In the rows, zero is written as 128.
Rows swapped in pairs by one turn or mirror: which row each one swaps with:
The rows were stretched afterwards, more along some directions than others.
Suma: [164 140 124 135 113 136 145 108 132 129 122 142 131 131 129 128 155]
geva: [162 139 113 131  97 149 132 111 165 156 132 131 159 107 143 148 149]
bamum: [156 141 128 126 100 149 106 103 175 159 133 122 165 110 143 167 155]
mufop: [156 149 140 110  99 134 121 112 144 130 131 122 136 131 122 154 146]
samil: [133 130 127 123 135 147 116 107 120 157 120 109 149 121 125 126 158]
Rupib: [161 167 138 119 110 129 127 120 165 146 151 132 136 119 123 146 165]
Lig: [151 137 128 128 122 155 106 104 157 148 129 117 147 111 129 134 158]
fimen: [161 148  97 120 130 136 109 113 149 149 120 137 141 123 127 149 177]
tedu: [136 119 126 145 123 154 120 103 150 159 125 130 155 107 144 122 147]
vil: [145 147 135 141 117 120 129 116 154 117 126 127 136 116 154 128 152]
Kamo: [149 156 144 109 103 127 124 120 145 128 139 117 135 130 123 149 141]
minet: [134 119 126 124 132 158 118 100 117 156 115 110 149 122 125 129 149]
zokad: [147 155 145 144 113 114 128 113 161 115 129 127 139 119 159 128 143]
Vevu: [118 135 129 141 119 134 114 122 152 154 126 119 164 109 155 121 138]
ledav: [157 131 128 122  99 142 105 112 164 155 131 123 148 114 132 167 159]
lali: [151 127 134 127 115 144 139 103 142 150 120 137 142 135 143 131 139]
rano: [167 127  98 128 122 151 105  92 138 146 105 137 156 122 135 165 179]
zaze: [141 139 111 122 100 127 117 135 171 133 127 131 130 102 138 133 153]
zim: [151 138 133 120  99 125 113 128 156 135 130 141 124 129 122 150 151]
mipep: [153 143 123 126  97 145 108 112 170 160 137 116 165 106 142 160 154]
Tosib: [146 140 136 143 135 121 135 102 122 132 126 138 138 134 143 119 155]
kibo: [142 139 119 128 123 129 120 121 142 125 126 120 131 116 142 131 170]
felo: [150 140 125 127 130 151 111 112 146 144 127 126 141 122 123 132 157]
korom: [122 134 129 137 112 135 121 124 157 147 126 119 158 105 154 117 136]
nuti: [141 142 118 123 133 148 118 123 139 136 120 131 134 134 120 132 148]
Gaf: [150 141 126 122 101 150 108 108 172 159 138 114 163 107 140 161 150]
Zipe: [136 151 114 136 131 132 121 128 134 132 116 135 134 142 119 139 147]
mina: [162 146 117 132  94 145 137 113 165 143 130 133 152 110 141 144 143]
Boz: [156 132 127 112 133 141 116  99 142 150 132 122 147 127 153 157 165]
geze: [119 140 138 140 124 124 113 119 148 147 132 121 158 115 158 123 143]
tam: [146 139 125 142 120 146 122 110 172 158 135 139 155 103 147 132 158]
rin: [156 145 127 115 111 133 113 113 135 127 121 130 142 133 124 158 150]
Fazor: [141 140 126 124 139 146 115 103 132 160 125 115 154 121 129 131 166]
sazum: [156 134 134 120 102 127 113 120 154 135 122 138 125 131 121 154 153]
zuku: [135 129 139  99 121 147 128 115 137 121 123 116 131 119 138 140 134]
mikob: [149 158 145 111 103 131 123 122 148 132 136 118 137 127 118 150 140]
Lor: [163 127  98 128 121 149  94  97 146 148 107 136 161 118 138 163 180]
rugi: [162 142 127 133 122 129 145 104 126 128 124 141 130 132 135 125 156]
viv: [152 148 126 142 121 142 121 111 170 154 137 142 153 111 141 136 165]
sib: [140 133 120 124 137 155 111  92 148 153 120 123 167 103 155 135 179]
buk: [155 166 142 115 112 125 132 123 158 141 149 132 135 122 121 143 156]
pevuk: [130 132 102 121 114 138 101 137 135 139 131 116 128 115 114 126 172]

zokad swaps with Lig
nuti swaps with kibo
sazum swaps with Lor
Boz swaps with zuku

Rows swapped in pairs by one turn or mirror: which row each one swaps with:
The rows were stretched afterwards, more along some directions than others.
vulu: [131 123 108 107 151 114 123 162 128 121 133 136 121 105 125 115 116 117
 129 130 115 132 112]
garor: [155 128 116 133 118 125 130 132 125 133 141 131 139 125  93 138 153 119
 115 136 117 120 142]
leted: [145 126  92 118 121 126 134 127 114 133 101 135 116 137 105 109 113 133
  91 108 124 130 135]
befez: [149 114 141 138 119 131 115 129 138 114 167 136 128 134 107 113 122 127
 122 140 110 130 117]
neru: [129 116 138 131 156 140 139 133 119 139 119 129 124 115 125 116 134 118
 127 143 105 114  96]
Fetev: [140 125 132 153 128 106 138 146 136 124 147 110 121 126 137 117 129 128
 128 147 117 131 113]
zizup: [132 109 106 149 119 121 125 129 116 143 134 120 125 122 122 126 125 137
 103 125 121 135 128]
vozi: [121 136 116 124 136 128 130 147 127 124 105 134 122 121 124 136 129 126
 119 120 121 133 127]
Keda: [153 107 127 130 141 128 111 137 122 128 120 138 135 103 113 134 132 118
 118 122  92 127 115]
vake: [135 102 156 122 121 157 116 108 137 129 147 144 130 107 120 123 153 140
 153 146 118 110 108]
dunu: [140 132 139 127 132 129 129 132 140 115 154 142 127 120 131 101 127 135
 138 130 113 131 107]
zuda: [142 136 138 134 131 131 106 144 139 125 111 164 144 118 131 125 160 100
 149 126  89 128 122]
gunus: [124 117 140 127 133 131 131 127 117 147 105 137 116 114 130 132 140 120
 134 137 121 113 111]
Tini: [122 109 139 149 133 131 123 117 133 128 126 140 138 130 131 111 133 149
 136 127 129 139 125]
bula: [135 115 139 133 143 111 131 152 133 125 149 120 120 116 125 114 125 128
 119 140 112 123  90]
faf: [133 131 145 127 139 140 126 137 130 142 119 131 122 111 130 117 162 118
 136 131 115 109 101]
gofam: [129 124 133 120 152 131 132 133 130 122 106 131 117 114 128 112 142 129
 126 132 117 116 109]
deled: [116 127 126 144 139 115 139 125 129 158 146 105 117 130 130 108 119 130
 120 152 134 123 117]
libi: [119 137 137 136 131 124 119 125 131 116 131 143 134 120 163  99 153 143
 153 126 132 124 120]
Mezib: [139 109 114 145 128 115 138 138 129 130 117 123 131 132 111 130 138 128
 113 135 134 120 152]
vapu: [124 136 127 126 149 131 111 139 135 129 144 126 114 101 158 100 130 123
 144 122 116 134  83]
zos: [139 123 111 149 124 118 127 115 120 143 138 124 137 123 121 117 143 134
 121 126 110 133 123]
kana: [129 130 116 142 107 125 135 113 126 133 162 111 123 139 115 118 131 144
 121 140 148 136 134]
Ripi: [132 109 134 144 130 148 136 120 123 132 127 132 116 121 141 121 151 133
 148 132 117 120 116]
Nozi: [115 126 119 143 122 118 124 112 123 135 151 127 132 113 143  96 140 125
 137 139 145 132 112]
beg: [125 111 128 145 123 130 128 124 111 152 104 122 125 128 114 141 145 125
 130 121 130 118 135]
Befan: [115 141 116 138 130 112 132 122 125 143 118 127 115 136 140 119 121 140
 104 126 132 129 140]
Gevu: [127 116 128 145 131 148 126 123 120 134  93 141 132 128 119 137 169 133
 128 120 126 127 143]
sem: [126 135 119 152 132 114 113 125 129 136 131 137 136 114 126 134 132 111
 121 125 115 124 130]
rar: [111 111 148 140 151 140 123 122 131 138 147 119 107 103 156 105 133 137
 138 157 130 122  82]
bap: [124 126 143 129 128 144 120 112 127 124 111 142 110 118 141 126 126 134
 144 109 114 123 108]
vor: [134 130 112 141 118 118 144 130 121 144 102 113 132 145 118 115 125 144
 106 114 134 142 144]
Bufi: [108 135 130 136 133 119 148 134 126 123 116 119 124 124 155 114 127 138
 128 138 140 117 114]
famu: [134 118 105 139 136 117 157 145 109 132 134 108 113 114 120 143 133 118
 119 143 109 112 111]
nagob: [133 117 140 121 134 137 119 135 130 111  92 161 125 120 142 127 166 125
 150 131 113 110 129]
pem: [133 107 142 128 149 126 132 143 138 130 135 123 118 110 127 118 126 119
 144 139 116 128  88]
fipib: [128 128 146 156 123 127 107 122 141 135 161 133 140 122 137 118 133 133
 145 143 113 148 109]
Gubu: [136 119 109 127 124 125 136 131 108 138 116 126 121 121 107 130 122 115
 111 115 103 126 129]
vegip: [139 115 133 128 128 124 131 130 124 139 145 133 132 116 118 111 124 132
 129 123 106 119  98]
levif: [114 120 150 143 140 140 121 133 127 134 110 142 114 119 154 109 131 127
 149 110 111 126 100]
daf: [133 124 133 134 133 136 123 104 128 144 143 125 117 125 134  89 128 136
 129 150 136 129 101]
Duror: [109 146 107 131 165 119 130 143 124 134 115 125 119  90 163 110 135 123
 126 125 126 132 102]
Zile: [118 145 113 115 121 117 140 133 131 127  93 139 128 132 138 119 131 138
 144 114 137 137 137]
zivet: [141 107 133 146 117 130 131 126 114 128 136 131 142 123 120 138 136 122
 125 138  99 110 115]
tokiv: [139 109 130 113 115 141 122 127 121 111 103 149 117 123 120 110 134 126
 126 107 121 123 120]
zuguf: [156 109 118 121 134 122 107 144 126 132 136 123 130 112  98 135 131 112
 115 128 109 121 116]
Gotiv: [137 131 110 145 129 121 130 150 130 141 110 122 125 120 127 131 151 113
 124 112 116 140 124]
pebu: [125 138 122 144 122 128 112 132 145 131 143 149 142 110 140 108 155 129
 130 127 119 131 131]
Buzu: [124 116 146 143 133 130 121 101 123 146 157 133 119 125 140 116 118 138
 130 147 108 122 103]
tol: [113 140 138 140 139 114 128 128 138 137 139 116 118 120 152  91 121 128
 135 139 133 140 110]
nages: [145 135 128 136 122 129 100 142 136 137 140 132 130 119 137 115 158 121
 145 129 115 149 126]
Bav: [152 103 124 122 125 134 118 133 109 117 117 151 144 117 100 145 159 119
 128 126 101 100 137]
suda: [124 127 107 145 118 110 127 122 123 128 125 146 141 126 147 120 152 136
 142 129 127 130 142]
rane: [130 121 130 146 130 123 134 130 118 146 157 111 122 115 133 125 151 131
 132 142 115 127  91]
nubi: [140 115 137 135 118 140 130 123 125 146 122 124 110 141 120 117 125 136
 124 121 105 127 122]
viku: [111 142 121 142 132 114 131 136 124 140 114 148 118 116 165 103 121 128
 131 111 115 138 108]

rar swaps with zizup
dunu swaps with garor
vulu swaps with nages
famu swaps with Fetev
Befan swaps with Buzu
nagob swaps with suda

